One turn moves each row of this set onto another row. After a few examples, where does it send each row asked below?
j239: [  3,   3,   8,   7,  -9,  -3,   6,   2,  -2,   1,  10,   1,  -2,  -7,   5,
  -2, -20,  -2,  12,  10,  -1, -18,  19,   9,   8,  13,   6]
j304: [ 21,   0,  -2,  -3,  -3,  13,  -6, -11,  13,  21,  -1,   4,   2, -10,   6,
   2,   6,   3,   1,  10,   1,   2,  -1,  -6,   3,   6,   5]
j818: [  5,  -7,  15, -10,  -2,  -9,  -2,  23,  -6,   1,   4,   0,  -6,   1,  10,
   0, -16,  10,  16,   9,  -6,   4,   1,  -5,   4, -12,  12]
j367: [  5,  -6,  19,  -9,   0,  -7,   0,  22,  -7,  -1,   6,  -2,  -7,   0,  14,
   1, -12,   8,  17,  11,   1,   8,  -6,  -7,   2,  -9,  12]
j4: [-12,  14,  -7,   3,  -6, -12,   1,   1, -12,   2,   6,  -2,   7,   0,   5,
   4,  -7,   3,  12,   5,  -5,   4,  -2, -11, -28,   1,   4]
j724: [  4,  -6,  18, -11,   1,  -7,   7,  21, -10,  -1,   7,  -4,  -3,   1,  16,
   0,  -9,   5,  14,  10,   4,  10,  -3,  -3,  -4,  -8,  11]
j645: [ 11,   1,   1,  15,  -2,  -3,   2,   1,  14,   7, -12,  -5, -13,   3,   9,
  10,  -4,  15,  11,  -5,   6,  -5,   0, -13, -19,  -7,   3]
j298: [ 21,   0,  -2,  -3,  -2,  13,  -5, -11,  13,  21,   0,   3,   2, -10,   6,
   2,   7,   2,   1,  10,   3,   2,  -2,  -6,   2,   6,   4]
j165: [  3,   6,  16,  11,  -7,  -1,   1,   2,  -1,  -3,  10,  -1,  -9,  -9,   9,
   0, -16,  -4,  17,  15,   9, -15,   3,   0,   9,  18,   7]
j179: [  5,  -8,  13, -12,  -2,  -9,   4,  22,  -9,   2,   5,   0,  -1,   2,  11,
  -1, -15,   9,  12,   7,  -7,   5,   7,   0,   0, -13,  11]
j14: [ 21,  -1,  -2,  -4,  -2,  13,  -4, -12,  12,  21,   0,   3,   3, -10,   6,
   2,   7,   2,   0,   9,   3,   3,   0,  -4,   1,   6,   4]
j139: [ 21,  -1,  -3,  -4,  -3,  13,  -4, -12,  12,  21,   0,   4,   4,  -9,   5,
   1,   6,   2,   0,   9,   1,   2,   2,  -4,   2,   5,   4]
j758: [ 21,  -1,  -3,  -4,  -3,  13,  -6, -11,  13,  21,  -1,   4,   2, -10,   5,
   2,   6,   3,   1,   9,   0,   1,   1,  -5,   3,   5,   4]
j722: [  3, -10,  10,   7,   7,  -7,   5,  -6,  -1,   8,  -3,  11,  16,  -4,  -2,
   5,  -3,   5,  -4,   9,  -6,  11,   8,   9, -16,   6,  15]
j901: [  7,   6, -10,   2,   6,   8,  -9,  -1,   8, -12,  10,  -5, -11, -11,  13,
   3, -10,  -7,  15,  10, -12,  -4,  -9,   0,   9,   1,  10]
j711: [  4,  -9,   8,   9,   4,  -9,  -6,  -4,   4,  10,  -7,  15,  11,  -3,  -7,
   6,  -9,  11,   0,   9, -16,   4,   9,   5,  -6,   1,  17]
j520: [  2,  -7,  17,  11,   9,  -5,   3,  -6,   0,   4,  -2,   8,  11,  -6,   2,
   6,   2,   2,  -1,  14,   4,  15,  -5,   3, -17,  11,  16]
j656: [ 11,  -1,  -3,  12,  -3,  -3,   9,   0,  11,   8, -11,  -5,  -7,   5,   8,
   9,  -4,  14,   7,  -8,   3,  -5,   8,  -6, -23,  -8,   2]
j591: [-11,  14,  -8,   5,  -8, -15,  -9,   2,  -8,   4,   3,   2,   3,   0,   0,
   4, -12,   8,  15,   4, -13,  -1,  -1, -15, -20,  -2,   5]
j750: [  6,   2, -17,  -3,   6,   8,   2,  -3,   3, -10,  12,  -5,  -1,  -9,  12,
   1, -10,  -8,   7,   6, -16,  -4,   5,  11,   2,  -2,   7]
j962: [ 11,   0,  -1,  13,  -2,  -2,  11,   0,  11,   7, -10,  -7,  -8,   4,  11,
   9,  -1,  12,   7,  -7,   8,  -3,   4,  -7, -25,  -6,   2]
j262: [-11,  16,  -4,   7,  -7, -14, -10,   3,  -8,   2,   3,   0,   0,  -1,   3,
   5,  -9,   6,  17,   6,  -7,   1,  -8, -18, -20,   1,   6]
j73: [  3,   5,  12,  10,  -9,  -3,  -2,   3,   0,   0,   9,   1,  -8,  -7,   4,
   0, -21,   0,  16,  12,   0, -19,  11,   2,  12,  14,   7]
j525: [  4,  -7,  14,  15,   5,  -9, -15,  -2,   7,   8,  -8,  14,   3,  -5,  -6,
   8,  -8,  12,   6,  13, -11,   5,  -3,  -4,  -1,   4,  19]
j72: [ 11,   1,   2,  15,  -2,  -2,   7,   1,  12,   6, -11,  -7, -11,   3,  11,
  10,  -1,  12,  10,  -5,  10,  -3,  -1, -11, -23,  -5,   3]
j409: [  2,   5,  15,   8,  -5,   0,  10,   1,  -4,  -3,  13,  -4,  -3,  -8,  11,
  -1, -13,  -7,  13,  14,  13, -11,   7,   5,   2,  19,   5]
j428: [  6,   4, -12,  -3,   8,   9,   5,  -4,   2, -13,  14,  -9,  -2, -10,  17,
   2,  -5, -12,   7,   8,  -7,   1,  -2,   9,  -2,   2,   7]
j381: [-11,  16,  -3,   6,  -5, -12,  -4,   2, -10,   1,   5,  -2,   3,  -1,   5,
   5,  -6,   4,  15,   6,  -3,   5,  -9, -16, -25,   3,   5]
j222: [  2,   3,  10,   5,  -7,  -1,  13,   0,  -5,  -1,  13,  -2,   1,  -7,   8,
  -2, -15,  -6,   9,  11,   6, -13,  16,  10,   1,  16,   5]
j368: [-11,  13,  -9,   3,  -8, -14,  -2,   2, -10,   4,   5,   1,   7,   0,   2,
   3, -10,   6,  12,   3, -11,   1,   3, -11, -25,  -1,   4]
j281: [  4,  -8,  14, -13,   0,  -7,  10,  21, -11,   0,   7,  -3,   1,   2,  14,
  -1, -11,   6,  11,   8,  -1,   9,   4,   1,  -5, -10,  10]
j791: [ 12,   0,  -2,  14,  -4,  -4,   3,   1,  13,   9, -13,  -4, -11,   4,   7,
   9,  -6,  16,  10,  -7,   2,  -7,   6, -10, -19,  -9,   3]
j176: [  7,   4, -15,   0,   4,   7,  -7,  -2,   7, -10,  10,  -3,  -7, -10,  10,
   2, -13,  -5,  11,   7, -19,  -7,   1,   5,   9,  -3,   9]
j504: [  6,   6,  -8,   1,   9,  10,  -2,  -3,   4, -15,  13,  -9,  -8, -11,  17,
   3,  -5, -11,  12,  11,  -5,   1, -11,   2,   2,   4,   8]
j585: [  3,  -5,  19,  15,   8,  -6, -10,  -3,   5,   4,  -5,  10,   3,  -7,   0,
   8,  -1,   6,   6,  16,   1,  12, -13,  -6,  -7,  10,  18]

j901 moves to j428
j381 moves to j368
Now find these:
j585 moves to j722
j179 moves to j367
j14 moves to j758
j239 moves to j165
j962 moves to j791

